In the rows, zero is written as 128.
Each path is a new rotation, seen through one point. The rows after it are directions, each followed by how far the rotation turns it, in degrees a step (0 if it stays put).
Each turn is a multiple of 5 degrees from 10 to 175, or 0.
Each row of a path follows its step; steps can be skipped.

step 0: [130 129 131 124 124 140 120 121 130 126 136 119 134 116 122 120 134 131
 123 136 104 134 122 131 125 145 136 128 138 139 139 125 133 131 131 121
 129 128 128 136 119 144 121 126 125 121 138 125 126]
step 2: [133 126 130 127 122 130 133 134 121 121 129 123 131 133 128 153 128 132
 129 125 127 127 123 117 127 139 128 125 120 123 114 120 131 125 128 120
 133 138 110 139 131 139 146 125 130 138 121 114 130]
step 3: [123 126 131 124 129 134 117 127 134 133 109 119 130 121 115 129 134 118
 123 131 131 133 142 143 126 126 119 122 133 121 135 133 118 120 136 125
 122 130 140 132 130 144 127 123 110 127 121 131 135]
step 5: [135 126 116 120 128 127 118 123 119 149 126 137 114 138 121 134 128 127
 138 121 128 124 134 111 124 120 117 125 114 128 120 123 124 127 126 128
 139 123 123 120 125 127 136 138 117 120 122 128 127]
step 6: [127 125 128 125 136 115 133 136 143 139 128 133 143 119 135 128 134 129
 134 119 130 131 131 131 130 126 126 138 148 115 139 134 129 121 122 126
 135 131 116 123 122 136 135 112 121 136 137 123 131]
step 11: [128 125 128 131 125 130 135 129 126 121 120 116 120 119 143 131 128 114
 133 135 127 120 132 127 136 126 123 132 128 142 116 126 129 123 140 138
 133 135 131 122 123 122 125 147 138 136 107 132 121]
step 16: [116 130 128 126 130 132 137 135 118 134 120 134 138 126 120 115 116 122
 109 123 141 139 127 132 128 119 138 122 135 127 134 133 120 140 126 123
 134 127 127 136 133 136 126 121 123 129 136 124 111]
step 23: [127 136 118 126 116 123 119 127 112 133 124 130 123 120 120 118 130 123
 133 138 134 134 116 131 132 135 125 142 139 126 120 107 123 121 124 117
 126 130 132 121 112 126 125 134 126 123 124 135 123]
[123 126 126 128 128 126 126 128 126 128 127 129 126 127 130 128 131 131
 133 131 129 126 125 128 132 132 133 129 129 130 130 126 128 125 125 126
 128 129 125 129 128 131 129 125 132 133 131 129 129] => 170
[129 131 134 129 127 130 128 129 128 129 127 124 127 129 130 129 125 131
 133 128 129 126 128 132 128 125 129 127 129 123 128 129 132 124 133 127
 129 127 126 128 126 131 122 130 127 129 128 128 129] => 95
[125 126 127 129 129 132 127 131 126 127 132 127 126 128 128 132 128 129
 128 127 134 130 127 128 127 129 125 127 126 130 129 130 130 132 126 127
 135 130 130 125 125 129 125 129 128 130 127 125 128] => 125
[131 126 123 127 127 130 129 132 132 134 129 129 131 128 132 125 128 128
 131 128 126 129 121 127 129 129 125 127 127 125 126 128 129 129 127 127
 128 129 127 129 123 129 129 129 130 126 126 132 127] => 80
[129 134 129 123 130 126 131 130 123 129 128 129 128 129 127 127 128 126
 130 133 130 126 124 126 125 126 127 129 126 129 121 126 125 128 127 129
 128 130 127 127 130 129 126 129 130 130 127 125 127] => 120

step 4: [124 125 137 121 127 126 126 119 124 137 125 122 126 136 129 123 113 140
 141 118 130 124 121 116 110 123 146 132 128 121 133 133 114 123 125 133
 130 131 116 124 130 121 136 131 123 144 119 113 132]
step 6: [129 118 139 126 125 137 139 130 119 123 113 122 122 127 133 128 120 140
 133 135 132 124 132 119 123 125 138 137 137 128 130 133 130 134 131 116
 135 124 145 124 123 115 110 129 143 131 113 117 119]
step 12: [119 133 131 132 134 139 114 126 139 126 127 135 135 128 123 132 141 142
 128 123 131 123 123 139 128 113 133 121 115 134 142 138 123 129 124 122
 116 139 118 124 121 130 124 107 116 134 126 131 121]
step 13: [121 123 132 116 145 128 128 139 135 134 122 113 128 133 130 122 125 132
 131 141 130 121 127 129 112 135 142 127 133 128 144 129 122 118 137 125
 133 127 128 132 110 127 129 116 150 127 128 129 128]
step 16: [124 127 125 137 124 127 136 129 123 146 111 138 133 127 129 132 118 134
 138 123 126 125 125 100 117 134 134 128 121 126 131 140 123 128 128 130
 120 121 111 128 130 124 140 129 137 123 133 135 139]
step 21: [122 127 142 134 132 132 122 130 135 126 125 130 139 129 132 139 128 131
 149 122 122 117 117 120 142 124 121 139 114 131 136 127 132 121 119 121
 130 134 122 126 118 132 118 131 141 123 124 146 140]
step 23: [124 136 117 127 135 123 120 129 132 107 112 138 122 135 140 139 142 129
 142 120 129 124 130 119 115 139 130 144 127 126 138 135 125 132 121 126
 119 118 128 127 138 128 130 127 128 128 133 132 141]
step 24: [133 123 142 128 116 129 130 124 118 119 128 125 128 134 124 138 133 140
 136 129 119 133 143 129 117 121 142 126 122 137 138 135 130 135 132 116
 112 138 112 134 126 133 113 114 129 120 125 127 120]
[130 129 124 125 129 128 130 130 125 129 127 128 128 133 125 129 123 126
 129 130 127 124 129 127 124 126 129 125 127 132 129 125 130 126 126 128
 127 125 133 127 127 131 128 129 130 131 127 122 128] => 155
[130 130 128 127 128 132 126 126 128 125 125 132 126 125 131 131 129 126
 126 129 129 131 131 129 124 129 130 129 125 130 125 128 132 131 126 126
 132 126 129 129 131 126 133 129 127 130 124 128 128] => 90
[127 127 130 130 128 132 128 124 127 127 128 129 127 125 123 134 126 130
 128 126 130 128 130 128 130 122 128 130 128 130 128 123 127 129 127 128
 128 129 128 128 125 126 128 125 133 128 129 128 126] => 120
[124 128 128 125 129 123 129 130 132 129 127 131 127 126 128 128 128 122
 129 127 128 126 129 127 129 131 130 131 130 125 127 129 127 131 123 125
 127 128 130 126 125 127 130 127 133 125 129 127 126] => 145
